Each row has a name. Each piece below is followed by the name of the row it came from, unless a question asks for something else. Each question is about the rows just above it. Places in a row count from 0.

Columns, left to right: W Y S T D Z
(37): [158 133  19 119 146 209]
(162): [105 119 128 160 131 139]
(83): [147 136 101 115 107 156]
(207): [147 117 129 126 116 130]
(213): [127 106 146 105 134 154]
(126): [132 151 115 115 163 118]
(20): [127 106 194 151 139  88]
(100): [132 151 115 115 141 175]
(117): [147 136 101 115 154 138]
(54): [103 164 167 130 137 127]
(15): [195 195  43 119 160 160]
(145): [ 92 116 152 129 131 127]
Places of [195] in row (15): => 0 1
The entry that follows [128]: => [160]
q: [158 133  19 119 146 209] => (37)
The row with [127 106 194 151 139  88] is => (20)
[147 117 129 126] with -1 step of 1 on every entry: => [146 116 128 125]

Columns, left to right: C B E Q A N M
(201): [166 136 144 203  30  90 134]
(183): [114 109 177 162  82 142 143]
(190): [ 83 110 120  53 221 180 103]
(104): [ 93 144 111  53 220 174 100]
(203): [170 138 144 200  30  88 134]
(214): [ 64 117 160  67 206 200 122]
(176): [ 84 108 180 118 137 173 136]
(11): [152 162  91 112 147 115  99]
(71): [ 57  79 221 131 120 194 156]
(26): [165 153 112 155  91 102 116]
(205): [162 130 157 206  28  96 139]
(68): [123 165  84  56 213 154  89]
Shift each entry of [170] by +1 times 1: => [171]
Where in the named rows is [111]? => (104), 2
What comes right after [194] in the named rows? => [156]

Columns, left to right: G R U K P V
(16): [130 127 105 119 153 114]
(198): [159 177 138 104 109 120]
(29): [173 215 139  93  95 127]
(146): [126 125 172 105  93 140]
(151): [ 86  66 112 126 174 124]
(124): [159 177 138 104 175 129]
(189): [128 143 135 118 106 147]
(142): [130 159 105 142 153 114]
(141): [129 129 103 138 142 125]
(115): [157 180 131  93  84 146]
Move every entry of [126] by -1 step of 1. => [125]
[118] is at row and place => (189), 3
What comes right after [109] in the named rows? => [120]
Shift each entry of [138 104] by -1 times 1: => [137 103]

Columns, left to right: X H L F
(69): [135 115 114 116]
(94): [135 142 142 115]
(39): [116 115 142 141]
[114] is at row and place => (69), 2
Row and place of [141] in the named rows: => (39), 3
q: [135 142 142 115] => (94)
Every place of [142] in (94): => 1 2
Move every entry of [116 115] by -1 step of 1. => [115 114]
Every place of [114] in (69): => 2

Columns, left to right: sot Bim Gabup vut latel gop dopa
(50): [174 233 233  99  99 159 124]
(91): [125 177 220 209 104 222 124]
(112): [120 174  65  58 220  71 214]
(143): [120 100  65  58 203  71 120]
(182): [142 179 104  52 218 101 220]
(49): [153  15 122 203 197  60 119]
(132): [187 158 235  52  78  97 137]
(102): [125 177 220 198 151  60 119]
(138): [187 158 235  52  78  97 222]
(89): [189  38  83  73 155 223 173]
[153 187 125] is in which column, read top down? => sot
Every place of [99] in (50): => 3 4
At which places does (143) hold [120]? => 0 6
Shift each entry of [233  99  99] by -1 times 1: => [232  98  98]

Columns, left to right: geb vanut rekad kos vatib vid kiv gufid Fogif
(108): [125 125 116  24 125 131 116 131 184]
(24): [125 125 116  24 150 131 133 148 224]
(88): [125 125 116  24 150 131 133 130 184]
(81): [161 110 126  26 128 106 133 194 127]
(60): [156 157 136 122 103 158 117  96  81]
Right after [126] comes => [26]
[157] is at row and place => (60), 1
Move every entry of [161] by +1 step of 1. => [162]
Which row holds [125 125 116  24 125 131 116 131 184]? => (108)
Shift each entry of [125 131 116 131] by -1 times 1: => [124 130 115 130]
At which places does (108) hold [131]? => 5 7
What comes right after [194] in the named rows? => [127]

Columns, left to right: gige Zudud Kupal Kito
(58): [179 103 131 221]
(82): [ 64 161 105 146]
(80): [120 153 112 152]
(144): [157 123 163 163]
(10): [239 158 159  81]
Move every entry of [239 158] by -1 step of 1. => [238 157]
Row and place of [157] in the named rows: => (144), 0
Right after [64] comes => [161]
[163] with +1 step of 1 on every entry: => [164]
Where in the named rows is [105]? => (82), 2

Columns, left to right: Telo zil vabu Zife bosa risus zibu dosav mir nom
(130): [183 106 111 197 135 131  88  39  99 160]
(75): [102  75 159 188  75 119 189 136 119  67]
(61): [106  97 166 180 120 146 139 110 116 110]
(113): [165 119 104 222 168 171 168 190 207 118]
Row and place of [222] in the named rows: => (113), 3
Places of [119] in row (75): => 5 8
What comes right after [190] in the named rows? => [207]
[136 110] is in which column, read top down? => dosav
Row and place of [160] in the named rows: => (130), 9

Columns, left to right: teti mok git gosi sug zomag navi Zulin noli
(70): [150 155 137  41 109 153 141 104  53]
(134): [120 170 120 120 120  87 146 135 133]
(110): [ 71  84 111 110 131 121 118 121 139]
(13): [117 126 134 122 117  94 123 111  37]
At which places does (134) hold [120]? => 0 2 3 4
The entry that follows [122]: => [117]

Columns, left to right: riz fazu sopez Tum Vazot niz defo luzas begof farak
(196): [ 45 167 103  95 105 146 134 170 122  66]
(161): [123 126 142 137 145 150 137 147 121 105]
(175): [108 116 164 179 140 141 132 137 117 113]
(199): [119 123 167 171 136 122 140 136 111 123]
(195): [ 67 127 146 171 131 132 133 132 117 115]
(185): [148 119 169 149 142 118 137 146 107 121]
(197): [160 102 160 153 147 109 133 128 115 138]
(156): [186 122 156 157 148 107 148 116 102 146]
(2): [136 151 162 132 151 136 151 136  90 136]
(184): [196 125 142 133 137 102 142 112  68 148]
What comes right after [90] in the named rows? => [136]
At which places does (161) hold [137]? => 3 6
[136] with +1 step of 1 on every entry: => [137]
Row and place of [125] in the named rows: => (184), 1
Every place of [151] in (2): => 1 4 6
q: [148 119 169 149 142 118 137 146 107 121] => (185)

Columns, left to right: mezu patu Tekek Vur
(66): [105 109 135 109]
(97): [143 149 130 123]
(9): [205 197 107 142]
(93): [206 165 141 142]
(131): [155 197 107 142]
(21): [241 185 148 155]
(136): [224 109 134 119]
[205] is at row and place => (9), 0
[206] is at row and place => (93), 0
Every place of [135] in (66): => 2
[109 149] is in which column, read top down? => patu
Shift each entry of [135] by +1 times 1: => [136]

Columns, left to right: Neto leku Tak ruko
(59): [119 146  99  97]
(139): [119 101 107 100]
(127): [129 139 115 100]
(159): [123 156 123 122]
(23): [136 128 181 207]
(135): [113 117 122 218]
[99] is at row and place => (59), 2
Row and place of [117] in the named rows: => (135), 1
[156] with -1 step of 1 on every entry: => [155]
Right after [113] comes => [117]
Right after [101] comes => [107]
Move every entry of [123 156] by -1 step of 1. => [122 155]

Columns, left to right: mus fatov riku div
(194): [228 113 183 161]
(178): [193 186 152 101]
(186): [178  68 115 158]
(167): [198  77 151 145]
(76): [109 134 133 108]
(12): [129 150  90 131]
(137): [101 108 106 174]
(140): [228 113 183 127]
(77): [166 166 100 100]
(163): [196 154 114 147]
Which column holds [150 108 113] top down? => fatov
Places of [100] in row (77): => 2 3
Where in the named rows is [174]? => (137), 3
Shift each entry of [101 108 106] by +1 times 1: => [102 109 107]
Which column holds [152 115 151 133] top down? => riku
Shift each entry of [228] by +1 times 1: => [229]

Columns, left to right: Faz Bos sus Vor
(17): [105  50 146 134]
(8): [104 212 105 116]
(55): [ 57 127 104  78]
(79): [130  37 171 159]
(116): [148 163  64 112]
(106): [ 89 157 184 120]
(122): [103 143 182  93]
(109): [126 198 171 130]
(150): [168  57 106 156]
(34): [ 75 182 182  92]
Every place of [182] in (34): => 1 2
Where in the named rows is [89]? => (106), 0
Where in the named rows is [112]? => (116), 3
Move every entry of [168  57] by -1 step of 1. => [167  56]

Columns, left to right: Vimu gire vutut duri Gesem
(181): [191  84 106 115 148]
(125): [181 178 109 113 152]
(149): [ 66 182 105 185  63]
(63): [ 80 190 105 176  54]
(180): [110 120  71  66  95]
(47): [ 80 190 105 176 146]
(18): [182  79 103 112 146]
(92): [126  80 119 114 159]
(51): [130 121  39  50  85]
(74): [ 62 121  39  50  85]
(35): [ 53 196 150 153  91]
(103): [177  80 119 114 159]
Which column holds [196  80] top down? => gire
The entry that follows [106]: => [115]
Row and place of [126] in the named rows: => (92), 0
Shift each entry of [ 80 190 105 176] by -1 times 1: => [ 79 189 104 175]
What comes right after [177] in the named rows? => [80]
Which column holds this, read top down? [109 105 105  71 105 103 119  39  39 150] => vutut

